One vector is turned by the same rotation once a step. Each row is the vector after some number of steps, and that number follows the row.
The counts run from 0 to 336.
[53, 25, 25, -24, -5, 18, 8, 8, 5, 14, -10, 6, -18, 12, -5, -19, -31, -1, 18, -7, 22, -20, 23, 18, -25, 15, 21, -24, 22, -11, 9, 4, -5, 14, 11, 18, -3, -21, 1, 4, -8, -15, 19, -28, -9, 8, -7, -37, -11, -15, 19, -11, -1, 5, 24, -2, 0] => 238
[24, 24, 20, -43, -1, 34, 24, 6, 0, 8, 4, 0, -35, 24, -7, -4, -27, -1, -13, -20, 2, -23, 7, 4, -24, -2, 29, -20, 5, -31, 9, 18, 8, 12, 11, 26, -12, -18, 3, 16, 9, -10, 13, 2, -5, 1, -18, -42, -3, -12, 0, 9, 7, 3, 3, -20, -14] => 230
[24, 23, 20, -15, 2, 29, 14, -2, 12, 14, -12, -5, -23, 40, -26, -22, -19, 8, -2, 1, 20, -12, -6, -13, -44, -1, 21, -14, 15, -4, 14, -7, 11, 14, -7, -7, -23, 3, -11, -11, -12, -1, 7, 3, -18, 23, -22, -43, -12, 1, 15, -1, 13, -19, 4, 0, -5] => 126
[35, 18, -7, -10, 0, 33, 8, 3, -1, 3, -7, -6, -30, 17, -19, -9, -16, -4, -11, 3, 6, -35, 5, 22, -31, 0, 28, -14, -10, -17, 7, 40, -3, -4, 4, -4, -12, -19, -15, 27, -4, -21, 17, 5, -6, -4, -18, -56, 9, -9, -14, -6, 0, 4, -14, -2, -3] => 223
[19, 20, 12, -47, -5, 28, 20, 5, 1, 10, 3, -13, -35, 28, -5, -10, -29, 7, -14, -14, 7, -20, -3, 3, -17, -8, 32, -15, 6, -27, 8, 14, 9, 15, 16, 28, -21, -18, -2, 15, 5, -13, 15, 6, -12, 3, -18, -40, 4, -6, -4, 4, 8, 5, 2, -15, -11] => 229
[35, 11, -4, -3, 29, 12, 6, 18, 17, 14, -21, -30, -3, 10, 5, -24, -16, 16, -8, -13, 30, 0, 1, 12, -45, -6, 25, -4, 17, -26, 2, 4, 8, 20, 14, 15, -19, -14, 3, 35, 3, 2, 22, -11, -11, 3, -4, -37, -15, -9, -13, -26, -10, -11, -1, 7, 26] => 330
[12, 25, 20, -21, 3, 26, 4, 3, 27, 10, -1, -8, -24, 24, 1, -2, -26, 12, -20, -4, 13, -12, -2, 22, -38, 14, 26, 14, 6, -8, 20, -9, 16, 6, 19, 5, -11, -21, -6, 0, -16, 10, 37, 15, -19, -10, -24, -47, 12, -5, 3, -6, 13, 7, 12, -5, -8] => 149
[31, -6, 1, -6, 33, 3, 3, 9, 14, 21, -10, -29, -12, -16, 5, -13, -7, 19, 1, -21, 14, 2, 5, 19, -53, -5, 19, 17, 3, -12, 1, 11, 1, 33, 14, 9, -16, -9, 10, 20, -11, 18, 9, 17, -24, -8, -2, -37, -13, 5, -14, -19, -8, -17, 0, -5, 33] => 84
[42, 3, 8, -1, 10, 21, 7, -3, -25, 22, -1, -19, -5, 11, -22, -18, -24, -11, -8, 6, 7, -16, 8, 12, -36, -3, 15, -8, 6, -12, -5, 19, -6, 17, -11, -8, -8, -10, 9, 19, -15, -26, 12, 1, -16, 4, -25, -59, -1, -1, -10, -41, 11, 2, 6, 9, 10] => 217
[8, 21, 0, -12, -2, 9, 15, 3, 10, 20, -27, -10, -20, 16, -13, -26, -27, 20, -7, 17, 23, -15, -5, 1, -38, 7, 6, -17, -12, 10, 18, 15, 9, 28, 2, -5, -38, 5, -3, -2, 8, -24, 25, -11, -30, 9, -23, -42, 5, -5, 6, -12, 20, 1, 3, 8, 9] => 132
[19, 26, 14, -5, 4, 20, 27, 8, -2, 10, -15, -16, -33, 24, -12, 9, -18, -9, -13, 0, 28, 12, 8, -14, -27, 3, 26, 5, 17, 0, 10, 11, 13, 28, -6, 28, -19, 2, 1, -13, -21, -21, 7, 15, -28, 1, -25, -56, 5, 0, 10, 6, 7, 13, 16, -6, 18] => 46
[12, 0, -8, 13, 6, 44, -11, 10, 6, 12, -14, -17, -32, 4, -19, -6, -3, 8, -5, 12, 0, -13, 2, 12, -46, -12, 20, -10, -14, -1, 6, 39, -9, 19, -5, -19, 0, 0, 10, 13, -17, -5, 12, 5, -21, -6, -33, -43, -24, 19, -18, -26, 5, -20, -10, -9, 9] => 113
[16, 11, 5, -7, -4, 45, 12, 6, 23, 0, 0, 2, -51, 8, -17, 4, -12, -6, -3, 10, 0, -9, -3, 7, -36, -3, 30, -8, 5, -3, 14, 15, 10, -2, -13, 8, -11, 4, -1, -11, -16, -36, 12, -1, -13, -11, -35, -45, -18, 2, 5, 0, 13, 16, 3, -9, 20] => 40
[35, 11, 4, -13, 2, 14, 24, -4, -13, 16, -10, -20, -23, 21, -13, -13, -19, 9, -11, 10, 23, -22, 3, -2, -33, 8, 10, 6, 17, -14, 7, 23, -12, 7, 24, -5, -22, -29, -3, 18, -6, -11, 16, 12, -15, 4, -9, -62, 10, 10, -12, -27, -9, 10, -12, 4, -5] => 220
[17, -2, -5, -15, 19, 27, -15, 22, 28, 15, 1, -17, -19, 0, 9, -8, -5, 40, -6, -21, 8, -6, -13, 15, -51, 9, 21, -4, -10, -8, 13, 25, 14, 21, -1, -6, -11, 14, -6, 18, -14, 16, -8, 3, -23, 0, -14, -29, -15, -13, -34, -7, 1, -21, 1, -9, 23] => 91
[42, -5, 20, -42, 12, 35, 19, 27, 28, 11, 19, -21, -33, 3, -5, -8, -13, 9, -2, -12, 24, 6, -20, 12, -28, 19, 10, 2, 14, -17, 10, -1, 12, 17, 17, 7, -7, 4, 5, 14, -18, 14, 12, -5, -17, -5, 14, -36, 1, -20, -11, -12, -8, 1, 16, -19, 7] => 259
[14, 17, 17, -13, 12, 36, 23, -4, 10, 21, -1, -23, -15, 19, -13, -17, -9, 19, -12, -4, 21, -17, -8, -16, -43, 5, 20, -13, 12, 4, 8, -11, 22, 23, 0, -15, -18, 4, -5, -2, -18, -9, 3, 6, -22, 27, -19, -39, -25, 2, 8, -20, 6, -10, 4, 2, 0] => 124
[19, -3, 7, -31, -2, 28, 8, 9, 1, 24, 10, -8, -30, 8, -5, -4, -13, 32, -8, 3, 1, -33, -3, -10, -41, 29, -3, -19, -1, -14, 15, 35, 5, 13, 0, -33, -13, 4, -7, 4, -11, -11, -20, -5, -17, 13, -18, -40, -4, -9, -23, -23, 11, 6, -10, -12, 10] => 202
[15, 1, -11, -21, 0, 30, 18, 20, 11, 17, -17, -23, -40, 1, -19, -23, -5, 12, 18, -6, 27, 3, -20, -29, -32, -3, 15, -16, 1, 2, -4, 21, -6, 30, 5, 10, -24, 9, 16, 3, -7, -19, 0, -6, -26, 7, -4, -38, -13, -10, -4, -12, -3, -11, 14, 2, 14] => 21
[22, -1, 10, -14, 27, 44, -2, 18, 17, 18, 16, -11, -36, -16, 0, 1, 0, -13, 6, -26, -2, -11, 3, 8, -46, -2, 24, -10, 12, -17, 2, 34, -11, -1, -10, 9, 5, -16, 15, 11, -24, 1, -6, -13, -4, 0, -10, -38, -29, 2, -20, -19, -9, 5, 5, -15, 8] => 9
[30, 25, -1, 8, 15, 25, 24, 1, -7, -2, -19, -11, 0, 9, -17, -1, -14, -9, -14, -2, 26, 6, 14, 11, -38, 11, 24, -3, -3, 10, 9, 20, 15, 28, -13, 1, -8, 13, -2, 17, -16, -36, 16, -6, -18, -1, -12, -51, -9, -21, -1, -14, -9, 1, 17, -6, 24] => 50
[12, 14, 12, -8, 14, 22, 16, 20, -12, 7, -20, -20, -7, 16, 13, -15, -26, 4, -13, -18, 21, 11, -2, -10, -42, -6, 18, 13, 1, -13, 5, 13, -10, 31, 14, 22, -8, -8, 20, 12, -1, -15, 26, -9, -37, 2, -22, -47, 6, -12, -9, -19, 5, 8, 29, -7, 11] => 322
[21, 10, 13, -3, 4, 34, -6, 23, -10, 1, -14, -7, -13, 21, 7, -12, -28, -2, -2, -13, 8, 1, 3, 10, -42, -8, 27, 5, -4, -14, 1, 15, -5, 27, 4, 20, 10, 2, 16, 16, -10, -25, 21, -12, -30, -6, -33, -44, -3, -16, -12, -19, 14, 2, 29, -2, 15] => 320
[11, -9, -2, -26, 19, 13, -10, 15, 16, 25, 10, -23, -45, -7, 14, -5, -16, 5, -6, -20, 11, 9, -14, -3, -34, -2, 24, -3, 15, -25, 5, 37, -14, 7, 0, 25, -17, -29, 8, 1, -17, 15, 6, -5, -13, -7, -18, -46, 0, 10, -23, -13, -6, 11, -5, -14, 14] => 6
[23, 11, 3, -24, 5, 43, 16, 7, -5, 8, 2, -15, -20, 7, -8, -10, -12, 7, -20, 0, 1, -30, -1, 22, -32, 1, 16, -10, -16, -17, 5, 28, 5, 10, 11, -4, -8, -6, 0, 41, 8, -30, 14, 5, -9, -5, -17, -46, 0, -16, -22, -23, 3, 6, -9, -9, -3] => 225
[23, -13, 0, -17, 11, 16, -8, 22, 2, 19, -2, -18, -27, -12, 11, -8, -16, 12, 1, -10, 3, -5, -5, 11, -40, -6, -1, -9, 6, -25, 3, 42, -24, 28, 5, 11, 1, -14, 33, 27, -4, 1, 13, -20, -15, -16, -11, -30, -15, 1, -25, -30, -10, -1, 6, -25, 20] => 3
[36, 21, -5, -11, -1, 25, 10, -4, -3, 5, -12, -9, -32, 23, -23, -10, -16, 4, -6, 1, 14, -30, 9, 10, -23, 1, 30, -4, -2, -15, 6, 36, -9, -7, 12, 2, -16, -27, -12, 22, -8, -13, 19, 13, -7, -7, -15, -66, 8, -1, -9, -7, -3, 2, -19, 2, -9] => 222
[22, -3, 7, -15, 2, 41, 9, -1, 12, 6, 14, 0, -43, -12, -22, 8, -5, -8, 9, -14, -8, -6, -15, 1, -40, -3, 28, 7, 0, -5, 6, 22, -2, 2, -21, -1, -13, 1, -1, -17, -27, -20, -7, 16, -14, -6, -25, -55, -16, 1, -3, -3, 7, 12, 11, -16, 24] => 286
[-7, 13, 4, -12, 9, 44, 15, -3, 7, 12, -2, -17, -33, 20, -17, -8, -3, 7, -21, -8, 6, -8, -7, -17, -42, -6, 30, -6, 7, -9, 12, 20, 0, 13, 4, 1, -20, -15, 5, -10, -12, 10, 11, 16, -11, 4, -26, -54, -23, 22, -5, 0, 0, -9, -11, -26, -6] => 118
[25, 10, -3, 2, 14, 5, -11, 0, 16, 10, -19, 6, -13, -18, 1, -10, -19, -2, 13, -34, 17, 14, 8, 19, -48, 4, 36, 15, -5, 4, 11, 22, -15, 18, 0, 22, -8, -18, 10, -12, -14, 13, 29, 2, -29, -14, -17, -51, 2, -3, 1, 0, -4, -6, 22, -16, 25] => 79
[26, 21, 3, 6, 28, 25, 2, 11, 0, 9, -26, -7, -10, 3, -4, -11, -24, -26, -3, -28, 15, 9, 16, 14, -43, -11, 42, -8, -6, -15, 12, 27, -6, 12, -7, 27, -10, -14, -5, 16, -3, -10, 29, -12, -18, 8, -14, -48, -2, -11, -2, -6, -2, -6, 4, -2, 8] => 326
[28, 6, 20, -7, 3, 7, -9, 14, 7, 7, -10, -6, -6, 4, 16, -11, -26, 17, -2, -13, 11, 14, -5, 24, -46, 7, 4, 17, 7, -6, 15, 10, -2, 38, 2, 12, 4, 9, 16, 2, -13, 3, 29, -9, -37, -13, -21, -38, 4, -17, -11, -19, 8, 2, 37, -17, 30] => 75
[35, 11, 1, -13, 9, 28, 15, -3, 16, 13, -9, -8, -43, -2, -20, -5, -4, -2, -8, 12, 21, 1, -9, 2, -42, -11, 17, -22, 25, -12, 22, 29, -8, 13, -18, 7, -29, -4, -10, 5, -4, -9, 7, -25, 4, 19, -11, -41, -29, 14, 3, -7, -13, 1, -15, -13, 15] => 31
[24, 1, 25, -35, 11, 28, -7, -3, 29, 25, 12, 0, -47, -28, 0, 2, -18, 11, 16, -10, -9, -16, 13, 27, -39, 10, 14, -4, 1, -7, 28, 17, 2, 16, 10, 3, -17, -18, 3, -16, -10, 15, 8, 4, -16, -6, -10, -27, -15, 10, 5, -8, 10, -2, 3, -20, 3] => 174
[11, 7, 18, -8, 5, 44, 32, 14, 3, 2, -6, -18, -29, 9, -5, 6, -10, -3, -13, 8, 12, -1, 1, -3, -40, -2, 10, 2, 10, -1, 6, 2, 15, 33, 5, 6, -3, 12, 25, 2, -13, -40, 6, 6, -29, -4, -27, -37, -23, -1, 5, -17, 15, 17, 14, -13, 29] => 43
[17, -1, 7, -22, 15, 23, -5, 16, 20, 26, 9, -15, -45, -9, 5, 1, -11, -8, -2, -28, 4, 7, -7, 0, -34, -5, 27, -11, 16, -25, 12, 41, -22, -1, -6, 23, -10, -25, 2, 0, -14, 14, 5, -7, -7, -3, -13, -45, -2, 8, -19, -9, -6, 12, -2, -14, 8] => 7
[16, -1, 20, -38, 9, 17, -11, -4, 40, 28, 14, -6, -46, -34, 3, -2, -21, 19, 11, -12, -5, -11, -2, 27, -35, 12, 15, -2, 2, -5, 30, 17, 5, 14, 10, 4, -25, -16, -5, -11, -4, 19, 15, 4, -15, -5, -9, -28, -1, 4, -6, -8, 11, 5, 3, -15, 7] => 173
[35, 21, 10, -26, 2, 10, 8, -3, 24, 5, -7, 9, -31, 1, -2, 1, -21, 17, -6, -18, -1, -12, 7, 33, -44, -11, 30, 2, 7, -24, 18, 0, 21, 24, 1, 33, -25, -10, -4, 8, 1, -10, 13, 11, -9, -3, -23, -30, -22, 0, 7, 13, 8, 2, -3, -16, 33] => 63
[40, 9, -11, -2, -3, 24, 13, 4, -20, 0, -12, 0, -9, 11, -18, -6, -14, 12, 1, -11, 15, -6, 1, 1, -46, 9, 18, -5, -7, 2, -3, 35, -1, 25, -18, -8, -7, 23, 1, 13, -15, -34, -9, 2, -23, 2, -16, -58, -9, -24, -12, -10, -7, -9, 11, -4, 29] => 296
[38, 1, -6, -15, -3, 17, 22, 0, -20, 4, -14, -14, -14, 12, -15, -16, -20, 23, -9, 0, 12, 2, -28, 3, -42, -6, 10, 2, 0, -6, 2, 32, -12, 35, -12, -1, -28, 21, -3, 18, 1, -29, 2, 0, -23, 13, -13, -45, -1, -14, -16, -18, -7, -5, 15, -1, 25] => 298
[2, -6, 7, -14, 13, 26, -9, 19, 12, 21, 4, -1, -15, -2, 1, -18, -24, 14, 2, -27, -1, 4, -7, -18, -57, 12, 10, -14, -5, -19, 13, 22, 2, 30, -14, -11, 6, 13, 10, -13, -7, 14, 2, -16, -29, 5, -27, -29, -20, -17, -11, -11, 23, -19, 18, -28, 24] => 98
[13, 17, 13, -5, 6, 27, 28, 6, 5, 9, -9, -21, -28, 17, -12, 2, -19, -1, -14, 8, 29, 8, -1, -17, -29, 5, 22, 3, 18, -5, 1, 3, 17, 31, 4, 26, -17, 1, 10, -10, -22, -23, 5, 14, -26, -6, -24, -47, -10, 2, 4, -4, 16, 16, 15, -5, 26] => 45
[46, -2, -1, -16, 4, 8, 4, 0, 15, 18, 0, -13, -48, -19, -8, 6, -7, 11, 1, 11, 17, 10, -17, 13, -33, 7, 1, -7, 14, -1, 24, 42, -12, 24, -12, 5, -29, 2, -5, -4, -15, 2, -1, -14, -12, 4, 2, -38, -10, 11, -15, -8, -19, 10, -5, -12, 26] => 276
[17, -12, -2, -23, 12, 16, -7, 16, 7, 21, 3, -22, -28, -8, 8, -14, -17, 18, -4, -8, 8, 2, -8, 4, -30, 3, 9, -8, 12, -26, 0, 40, -17, 26, 9, 16, -2, -25, 30, 21, -12, 2, 8, -16, -14, -15, -13, -40, -14, 5, -31, -29, -4, 7, 6, -15, 22] => 4
[26, -7, -5, -22, 2, 16, 5, -9, -11, 16, 4, -10, -29, -10, -29, -19, -18, -3, 9, -11, 4, 3, -8, -5, -30, 5, 14, -3, -8, -3, 12, 37, -21, 24, -2, -11, -22, -14, 0, -11, -6, 28, 18, 8, -22, 2, -2, -55, 8, 3, -2, -5, 4, -25, 1, -26, -2] => 190
[17, -12, -10, -18, 17, 21, 0, -9, -3, 19, 12, -13, -14, -21, -33, -21, -16, 2, 3, -12, 1, -19, 1, 1, -40, 9, 19, -12, -19, -5, 4, 42, 4, 23, -11, -24, -12, -6, 0, 10, -10, 1, 3, 5, -12, -4, -1, -51, -11, -1, -21, -27, 6, -24, -6, -22, 19] => 193
[11, 0, 1, -15, 2, 27, 19, 14, 24, 5, 7, -12, -45, 21, -8, -3, -8, 13, -27, 22, 19, -4, -16, -3, -45, 10, 0, -2, 29, -20, 19, 13, 2, 6, -1, -10, -10, 1, 0, 7, -3, -18, 16, -15, -8, -1, -23, -37, -16, 2, -11, -18, 6, 32, -3, -12, 32] => 36
[31, -14, 2, -20, 2, 22, -1, 2, -11, 19, 5, -25, -14, -7, -19, -24, -24, 23, 10, -2, 18, 3, -15, -1, -28, 16, 7, 2, -3, 8, 0, 25, -8, 42, 6, -11, -12, 2, 12, -1, -24, 17, 12, 8, -35, -3, 1, -53, 1, -4, -17, -33, -2, -21, 21, -17, 4] => 187
